The rows of R fall into 3 groups, which share some directions, and each row is roughly a mix of its group's hidden directions, except one row that fits no group.
R, 128 rows:
[[ 15  -4 -17  -7 -19 -28 -18  30 -16  -4  30  -7]
 [  3  -9 -20  -7 -11   3 -46  15   7  13  11 -30]
 [-28  17  -2 -31 -26  -4  25  -8 -19  20   8  -2]
 [ 21  -2  -5 -12 -11 -17  43   6 -16 -19 -11  23]
 [ 11  35   2  -5 -38  11  20 -23 -16  -5  -8   1]
 [  7   4  33  33  -2 -17 -15  -1 -32   4 -20   6]
 [-36 -11  -3  -6  34 -13  -6 -10   7   8  15  31]
 [  5   4  39   0  -4  12  40  -9  -8 -23 -13   5]
 [  6  10 -23  13   6 -24  -3 -24  -6  39  22  12]
 [  0  -2 -33  -1  17 -24 -23 -11  19  26  10  21]
 [-21  16  16   2  -3   0  31 -34   3  -6  -5  31]
 [-12  15  45  13   6  16  18  -6 -18 -19  -7 -15]
 [-13  27  40  -3   6 -11 -21  -5   0 -23   6 -22]
 [-17 -38  22  11  28  15  12   5  -4  -4 -10 -24]
 [-16 -10 -16   1  12  24 -30   7  26  17   4 -30]
 [  7 -27 -44   0  21 -14 -15   6  16  11  11  10]
 [ 28   2 -16  -1 -20 -18 -13  32  -5 -18 -26  14]
 [ -7  -9 -30 -32   4   8  -4  17  32   4   5  25]
 [ 18 -14   0  -1  12 -12 -41  10  17   0 -36  -4]
 [-20  31   5  10 -33   1  15 -21 -28  -8   6  -4]
 [ 24 -13   2   2   1  29  28  -2 -21  24  -1  29]
 [  5  21  27  28  17  -3  20   2 -31   7 -17 -13]
 [  0  12   3  -3 -20   4  49  26 -21  10   4  -3]
 [-11  11   3  37  14  -8   4 -27 -19  31  -8 -12]
 [-11  44 -17  -4 -10 -32   9   9   0   2   7  23]
 [ 16 -31 -33   8  10 -16 -12   6  10  32   7  -8]
 [-15  37  14  32  -2  -9   2 -24 -19  10   1 -15]
 [ 20 -13  -3  20  26  31   2 -22  13  -7 -21  21]
 [  2  25  -2 -11   1 -11  17  -4  34 -18  32  23]
 [ 18   4 -26 -12 -24   1  22  16  -3  15  36  11]
 [ 24  14 -12   5 -47  -8  -5  16 -18  14  -3 -14]
 [ -9 -26 -32 -13 -32  -8   5  10  -1  25  11 -16]
 [ 29 -33 -24  -4  -4 -14 -22  19   6  22  -7  -5]
 [ 15 -11 -17  20  19  -1 -31  17  -6  14   6 -35]
 [  9 -37 -26   1   9  -7  -9   9   9  34 -19 -13]
 [-29  17  -6 -15  24  -6   3 -16  14   8  11  39]
 [  7   8 -18  21 -18 -12  -3  18 -11  37  -5 -31]
 [-13   4  35  40   9  -6  -8  -2 -11  11 -19  20]
 [-29  25 -20  -2  -1  15 -16 -18  18  22  20  17]
 [ 16 -23 -20 -10   3 -12 -32  33  23   3  -9  -1]
 [ 27 -11  -5   2   3  -7 -17  37   3  -7  -9 -37]
 [-15 -34  -5  11  14  -1  12 -18 -14  36 -16 -15]
 [ -2  25  28  10  24  14  36 -11  -6  13  16  -1]
 [-13   9   0 -18   4   4 -34  18  20  -1  28 -30]
 [-18  36  -1  10 -15 -14   3 -36 -20  12   8  15]
 [ 16 -50 -18  -7  22   0  -5  10  16  13  -3  -3]
 [ 13 -32  16  -8   2  19 -16  28   9  -6  -4 -34]
 [ 26   3  15   3  -8 -21  -6  26 -15   2  -1 -43]
 [ -6   7  11  -6  45  -3 -12 -24  24  -6  -5  24]
 [  0  -9 -45 -23 -17  -6   5   1  11  18  14  25]
 [ -6   8  28  18  11   0  39 -18 -24  12 -17   2]
 [ 22 -27  20  22  -6   7  23  13  -3  13 -32 -12]
 [ -9 -22  33 -13  31   8 -10  -7   3 -17 -27  13]
 [ 24  -5   4  22  11 -17  45   7  -6  -7 -19  15]
 [ 24  -9  31   8 -22  -6 -31  10 -21 -12 -17  -1]
 [  6  11   5  34  26 -20  13 -28 -28   5   0   0]
 [ -2   0 -15 -33 -14 -29  -7  21   8  -7  -9  34]
 [-12  28  27  22  16   9 -19 -31   1  -6 -19  -4]
 [ 19 -23 -37  -2  13  12  14  28  15  -2  20   2]
 [ 30 -21 -12  -7 -33  11   0  25   1 -11 -13 -23]
 [-26   0   8  -4  33 -13 -18 -18  10 -15  14  32]
 [ 25 -28 -34   8  -3  -9 -17  12  13  18  -7 -23]
 [  1 -13 -21  19  24 -27 -33 -21  12  15   3   1]
 [ 12  17 -10  37   8 -17 -19 -17  -5  -6 -14  32]
 [-24   0  -2   5 -15 -22 -37 -23   4   8 -18 -24]
 [ 12 -46 -15  -2  20 -12   9  13   7   0   6 -29]
 [-30   6 -13   1  18 -12  -4 -34  19  12 -11  28]
 [  9  27  24  21 -15  -6  -8  14 -28 -11 -10 -29]
 [ 15   7 -18 -15 -25 -12 -27  35  -2   1 -11 -23]
 [ 13   5   8   9 -31   0 -14  23 -24  -1  -2 -40]
 [ -5  43  31  -2  -1 -20   2  19 -16 -20  -1  -3]
 [-35  22 -15 -14  -6  -2  31 -18  -3  21   8  16]
 [ 13  20 -24  16 -15 -31 -31   3   0  15  20   2]
 [  1  22 -17  -9 -19  -9 -23  45  -3   3   3 -18]
 [-10   8 -27   8  19 -25 -26 -13   8   6  24  27]
 [ -9   8  41  27  13  -3 -15  -9 -16 -19 -14 -19]
 [  3 -16 -33  12   4 -18  -4 -14  -2  45  -2  -8]
 [  1  18   4  28   1 -18   2  20 -18  30  30 -15]
 [  9  -9 -11  17  -1  12   3  18 -23  31  21 -35]
 [  8  14  25  23  18  16  38 -12 -13  -8 -11  14]
 [ 13   8   0  41  19 -19  -5 -27 -26   7  -7  -4]
 [  3  15  40  15  -6  17  12   5 -17 -15 -19 -28]
 [ -4  29   4  11 -10 -25  39 -14 -17  17  -2  14]
 [ 16  17  -1  -9  -2   5   6  14  -2 -21  39  37]
 [ 16 -28 -26   5  -7   2 -15  27  -4  14 -11 -33]
 [  6  -7  -2  -8   9  10  32 -46  -8  19   2  18]
 [ -8  -1  -4 -19  17 -13  42   9  12  -6  -9  35]
 [ 16 -11   9 -18  -7  37 -15  15  22 -24   8 -20]
 [ -4 -15  -7  10 -32  -5  -4   3 -16  21 -22 -39]
 [  6  -4 -19  -4 -21 -38  -4  29 -25  16  -9  -1]
 [ -2   2 -19  23   7  -6  17 -21 -15   1 -25  40]
 [-19  36 -35   0  13 -17  -1  -9  11  12  21  -2]
 [  9  17 -13  18  18 -15 -46  -4  10 -19  11  11]
 [  3  10  -5  -8 -15 -14  54   1  -5   4  -9  22]
 [ 19  11  -7  24   1 -12 -23 -42 -26   0   0   3]
 [ 13 -21 -17  26  15  -1 -36 -21  -9  20   7  -6]
 [ 39  -9 -23  27  10  -4 -15   1  15 -16 -19  10]
 [ 27  -9  13  41  20 -11 -22   4  -9 -11 -17  -2]
 [ -8   9 -11   0 -23  -6  38   2 -16  33 -23  -4]
 [ 15 -32  36   7   5  10  33   9  -5  -1 -11 -13]
 [ 10   2  -6 -30  -8 -16  25  38  -4  -8   4  26]
 [ 22 -10 -38   7 -25 -16 -14  20   3  15  17 -11]
 [-20  16 -11  24  12  10 -23 -33  19  16   6  18]
 [-25   8  -3 -20   7  13  33 -29   0   8   5  30]
 [  9   3  29 -18   5   9  27  14  12 -36 -21   4]
 [ -7 -31 -12   0  18   9 -29   8  37   6  -7 -16]
 [  8  -9   3  15 -19  23  19 -29  18  34  -9 -14]
 [  5   7  -8  24  22  -6 -31 -33 -10 -16   8  22]
 [ -2  16   6  23   3  18  31 -28 -12   7  -5  33]
 [-23  20  19  24  24 -16  34   6   5  15   5   4]
 [  1 -14  -1 -26 -20   0  41  20 -20   5 -17  -7]
 [-38  22  18  19  15 -11  10  -3 -20  23  14   1]
 [ -5  23   1 -16 -22  -7  34   4  28   2  13  26]
 [ 10 -11 -36 -36 -16  10 -12  12   1  -3   0 -27]
 [  6  -5  41 -20   6  11   3   0   3 -13 -41  -6]
 [ -6  -5  23  11 -15 -16  28  -5 -25   5 -25 -30]
 [ -7  -9 -11 -29   3 -18  10  -4  18 -11  18  43]
 [ 28  -8   6  14  15  -3 -31  16  20 -16 -18 -25]
 [  7   8   6 -10  -2  -8 -42  17   2  -6  20 -37]
 [  2  17  45   0  -3  14   1 -10 -16 -29 -22  -3]
 [ 18  -7   5  17  34   0 -18  18  26   1 -15 -29]
 [ -1   9  27   0   1  19 -36 -16  17 -27  -2 -21]
 [-19 -20  -7  13   1  33 -12  11  29  21 -24   0]
 [-25  38  26   2 -17 -15  15   3 -19   5  -2 -17]
 [  0  14  26  -4 -36   2  18  18 -23  -3 -10 -27]
 [ 14  -6  -7 -34  -7  18  20  32  11  -9  20  21]
 [-24  -3  19   3   6   6  45 -23 -14  17   1   8]
 [ -5   2  10  -7  11  -6  -8  28   6 -25  43  22]]
One row of each group comes first, with its name. Which group is each row after those in?
[-23  -1   2 -24  22  20  26 -20  16 -14   1  25] : X
[  3   4   5  14  17  -6 -52   7  -6  -4   9 -28] : H
[  9   1 -13 -22   9  13 -45  15  26  -8   5  13] : A

[-27  14  16  18  15   6  28 -34 -16   2  14  -3] : X
[-24  13  -9 -19 -14 -10  37   3 -27  23  -8  -3] : H
[-32   3   2   7  -7  13  36 -20 -22  20 -12 -15] : X
[  8  -7  -1  20  13   8  31 -45  -6   7  -2  18] : H
[-21  22  33  10  -2 -15  26 -10 -23   7 -10 -20] : A
[ -7  21  -1 -15 -20 -24   2  40 -18   9  14 -17] : A
[ -2  -3 -17 -35  -5  14 -29 -17   5 -16  30 -10] : H
[-19  12  28   9  21   8  30 -27   5  -1 -24   1] : A
[-14  21  -8 -15 -32 -27  13  33 -13   9  -4  -6] : A
[  0   9  -1  25  -1  -9  28 -20 -32  20  13  26] : A
[ -1  -7   1 -13 -19  18  51  16  -3   6 -17   0] : A
